In the data rows, the value 128 means zero.
Here are some points, each followed by its number:
[83, 105, 151, 151, 173, 151, 173, 128, 105, 83, 105, 128, 83, 105, 128, 105, 83, 151, 105, 83] 0
[128, 151, 173, 128, 151, 128, 105, 105, 151, 151, 173, 151, 151, 173, 173, 173, 173, 173, 151, 128] 1
[105, 128, 128, 173, 105, 105, 105, 105, 105, 105, 128, 173, 151, 173, 105, 173, 173, 173, 105, 128] 2
[128, 105, 105, 105, 128, 105, 83, 128, 151, 151, 105, 173, 83, 105, 83, 151, 128, 173, 173, 173] 3
[83, 83, 83, 128, 83, 105, 105, 128, 128, 128, 151, 173, 151, 128, 105, 128, 105, 105, 83, 128] 4
[151, 83, 83, 83, 105, 128, 151, 151, 151, 128, 151, 151, 151, 128, 151, 128, 128, 105, 173, 173] 5
[151, 151, 173, 151, 151, 173, 151, 105, 128, 128, 83, 83, 105, 83, 83, 128, 128, 151, 151, 105] 6
[173, 173, 151, 151, 151, 105, 173, 151, 128, 105, 128, 105, 105, 83, 128, 83, 83, 105, 151, 128] 7
[105, 173, 173, 173, 128, 173, 151, 105, 151, 105, 128, 173, 173, 128, 105, 128, 83, 83, 105, 173] 8
[151, 105, 128, 105, 83, 83, 83, 83, 105, 105, 151, 151, 173, 151, 128, 151, 105, 173, 105, 128] 9
[173, 151, 151, 128, 128, 173, 151, 173, 173, 173, 173, 128, 173, 128, 128, 128, 128, 128, 151, 128] 10
[105, 105, 128, 151, 83, 151, 83, 83, 83, 105, 105, 83, 151, 173, 83, 83, 83, 105, 105, 128] 11
[83, 83, 105, 128, 128, 128, 128, 105, 105, 151, 105, 83, 151, 151, 83, 105, 151, 83, 105, 83] 12
[105, 173, 105, 151, 105, 128, 128, 128, 128, 151, 151, 105, 151, 173, 105, 105, 105, 83, 83, 83] 13
[173, 105, 128, 105, 173, 173, 151, 151, 173, 105, 105, 83, 83, 83, 128, 83, 128, 151, 173, 173] 14
[173, 128, 105, 105, 105, 83, 151, 173, 105, 105, 173, 151, 151, 173, 173, 128, 128, 151, 151, 173] 15
[151, 128, 173, 173, 151, 128, 105, 83, 83, 105, 128, 105, 128, 105, 105, 83, 105, 83, 128, 151] 16
[173, 173, 173, 173, 173, 151, 83, 128, 105, 83, 83, 83, 83, 83, 83, 83, 83, 105, 128, 173] 17
[105, 128, 128, 128, 128, 128, 173, 173, 173, 151, 173, 128, 128, 151, 173, 83, 83, 83, 83, 83] 18
[151, 83, 83, 83, 128, 151, 173, 173, 173, 151, 173, 128, 151, 128, 173, 128, 128, 128, 128, 105] 19
[128, 151, 128, 128, 151, 151, 151, 173, 173, 173, 151, 128, 105, 151, 83, 105, 83, 173, 128, 128] 20
[83, 83, 83, 83, 128, 173, 128, 173, 151, 173, 151, 151, 173, 151, 105, 128, 151, 128, 128, 83] 21
[151, 105, 83, 128, 83, 128, 128, 173, 151, 173, 105, 83, 83, 83, 83, 128, 173, 128, 105, 128] 22
New points follow, each followed by the numbers of its two nearest points above by angle, seen from the average point of the numbered points, nearest first.
[173, 105, 173, 151, 173, 173, 173, 151, 128, 151, 105, 151, 151, 128, 151, 151, 173, 105, 151, 173] 10 1
[151, 151, 128, 105, 105, 83, 128, 151, 105, 105, 128, 105, 105, 83, 151, 83, 83, 83, 83, 83] 7 18
[105, 173, 173, 173, 173, 151, 173, 105, 105, 128, 151, 151, 128, 128, 83, 105, 105, 105, 128, 151] 8 16
[105, 151, 128, 83, 128, 128, 83, 83, 83, 105, 128, 128, 173, 151, 151, 151, 128, 128, 128, 105] 9 1
[151, 151, 173, 151, 151, 151, 105, 83, 83, 128, 151, 151, 128, 151, 173, 128, 105, 105, 105, 151] 16 8
[105, 151, 151, 173, 151, 151, 105, 151, 128, 173, 105, 105, 151, 173, 83, 105, 105, 83, 83, 83] 13 12
[128, 151, 173, 151, 173, 173, 128, 128, 151, 128, 83, 128, 105, 128, 128, 83, 105, 105, 105, 151] 17 8
[83, 128, 83, 128, 83, 83, 83, 83, 83, 83, 83, 83, 83, 173, 83, 173, 151, 173, 105, 105] 2 11
[173, 128, 105, 105, 128, 105, 105, 173, 151, 128, 151, 105, 151, 173, 173, 151, 151, 128, 151, 151] 15 5
[105, 105, 151, 173, 128, 105, 128, 83, 105, 83, 83, 173, 173, 128, 128, 173, 173, 83, 151, 173] 2 8
[128, 128, 128, 105, 83, 83, 128, 83, 83, 83, 83, 83, 83, 83, 173, 128, 128, 105, 83, 83] 0 16
[83, 83, 83, 105, 83, 128, 83, 128, 105, 105, 105, 173, 151, 105, 151, 151, 173, 105, 151, 128] 4 5
[105, 83, 105, 128, 173, 151, 151, 151, 173, 151, 83, 128, 83, 83, 151, 105, 128, 173, 105, 83] 0 14
[83, 151, 128, 128, 151, 173, 173, 151, 173, 151, 128, 128, 83, 128, 105, 128, 83, 151, 83, 105] 20 0
[105, 105, 128, 105, 128, 151, 128, 105, 151, 105, 83, 83, 105, 83, 105, 128, 105, 105, 173, 173] 14 6
[83, 105, 105, 105, 173, 173, 151, 128, 173, 173, 128, 173, 128, 105, 128, 151, 151, 173, 105, 83] 21 19
[105, 83, 105, 173, 128, 128, 128, 105, 105, 83, 105, 151, 83, 173, 128, 173, 173, 173, 128, 83] 2 0
[128, 83, 83, 105, 83, 105, 173, 105, 173, 83, 83, 173, 105, 105, 173, 173, 151, 128, 173, 173] 5 3
[83, 83, 83, 83, 83, 128, 173, 128, 128, 83, 83, 173, 151, 151, 173, 173, 173, 173, 173, 173] 5 15
[128, 173, 173, 173, 128, 83, 83, 83, 83, 105, 128, 105, 151, 173, 105, 128, 151, 151, 128, 83] 2 9
[128, 128, 151, 83, 173, 173, 151, 128, 151, 128, 151, 128, 83, 105, 151, 83, 105, 128, 173, 173] 14 7
[83, 128, 105, 128, 83, 83, 105, 83, 83, 105, 128, 83, 83, 173, 83, 83, 128, 173, 128, 105] 11 12
[151, 83, 128, 128, 105, 105, 173, 173, 128, 128, 128, 105, 128, 83, 151, 128, 128, 105, 128, 83] 19 22
[83, 83, 83, 83, 173, 173, 173, 173, 173, 105, 128, 83, 83, 83, 105, 83, 83, 83, 128, 151] 14 0
[83, 83, 83, 105, 83, 83, 83, 83, 83, 173, 128, 128, 173, 173, 151, 128, 105, 151, 173, 83] 9 4
[83, 83, 151, 173, 151, 128, 173, 128, 105, 83, 105, 83, 83, 173, 83, 151, 128, 173, 105, 83] 0 12
[128, 173, 105, 151, 83, 105, 83, 105, 128, 173, 128, 105, 173, 173, 105, 105, 105, 128, 105, 105] 13 11
[128, 151, 173, 128, 173, 173, 105, 105, 83, 128, 151, 105, 128, 151, 105, 105, 105, 83, 83, 105] 16 11
[151, 105, 151, 128, 151, 151, 128, 151, 128, 173, 173, 128, 128, 128, 151, 83, 83, 83, 83, 128] 18 19
[105, 128, 105, 128, 173, 173, 173, 173, 173, 173, 173, 128, 128, 105, 173, 83, 83, 83, 83, 128] 18 19
[173, 173, 128, 83, 105, 83, 128, 151, 151, 151, 173, 151, 105, 128, 151, 105, 105, 151, 128, 105] 15 18
